0: [-1 6 35 28 -3 36 -41 13 4 13 11 -7]
1: [13 78 -36 -38 -8 -23 -71 -30 6 -33 -5 5]
2: [-22 -9 8 4 -37 -20 -25 39 58 -27 -57 21]
3: [3 31 22 21 -68 -47 -127 -44 -45 -66 8 29]
4: [-11 -20 30 -48 -49 -27 -35 11 6 -56 0 37]
5: [-53 -47 -3 -20 31 -5 47 3 -25 32 -31 -57]
6: [-17 17 -17 33 47 45 -8 -16 98 65 -71 -1]
7: [-4 45 49 -75 10 21 -27 -25 -38 -57 60 -10]
8: [42 46 -13 31 -33 35 33 -40 58 5 -100 44]
9: [19 29 -36 28 20 -55 -14 -87 -5 23 -8 -51]
10: [0 124 4 21 52 61 2 -35 -7 -4 57 -41]
11: [17 28 20 -11 -9 36 8 30 56 35 -59 4]
12: [-3 27 34 23 -23 7 20 51 68 -18 -42 -34]
13: [19 68 -27 -10 -10 -75 -82 -76 12 11 66 10]

[74 74 42 -41 15 2 -32 28 -43 5 107 -21] 7
[4 -56 -45 -44 37 11 56 8 -88 -11 4 -14] 5
[-29 -66 -42 25 -2 -11 64 30 52 41 -69 -32] 5
[4 -79 -41 -45 54 25 32 -28 -112 4 86 -71] 5
[-17 -56 -23 -50 26 17 106 5 -68 23 87 -49] 5
[-37 -14 -22 -2 22 4 29 1 1 33 -34 -50] 5
[21 10 4 20 -50 -16 -102 -63 -7 -9 -34 97] 3
[-22 -5 53 -57 -84 -34 -71 26 37 -71 -35 62] 4
[7 -17 13 51 -5 -1 10 13 -9 -1 -25 4] 0
[5 -56 -2 -52 88 30 96 28 -98 29 107 -71] 5
[-13 -105 -79 -49 -1 -65 38 -24 -118 -16 71 -12] 5
[-12 50 53 0 -20 15 21 67 109 -25 -52 -45] 12
[-48 -20 40 -13 26 -45 -17 -34 -39 -9 -29 -8] 5
[8 26 54 8 -7 27 -62 -4 5 -6 30 21] 0
[-14 -110 27 -8 -27 -39 37 -16 -83 32 26 -11] 5
[56 6 5 59 -29 -23 -44 -32 37 16 28 18] 0
[52 13 48 23 -37 9 -80 -12 0 -16 -56 0] 0
[-78 -96 18 -17 -50 -18 -6 -11 -48 7 32 -54] 5
[19 19 47 -39 90 -3 51 -3 -28 -14 79 9] 7
[5 -50 -42 -31 53 28 26 -23 -83 7 80 -58] 5
[12 34 4 -2 -17 -9 -80 -56 8 4 -12 67] 1
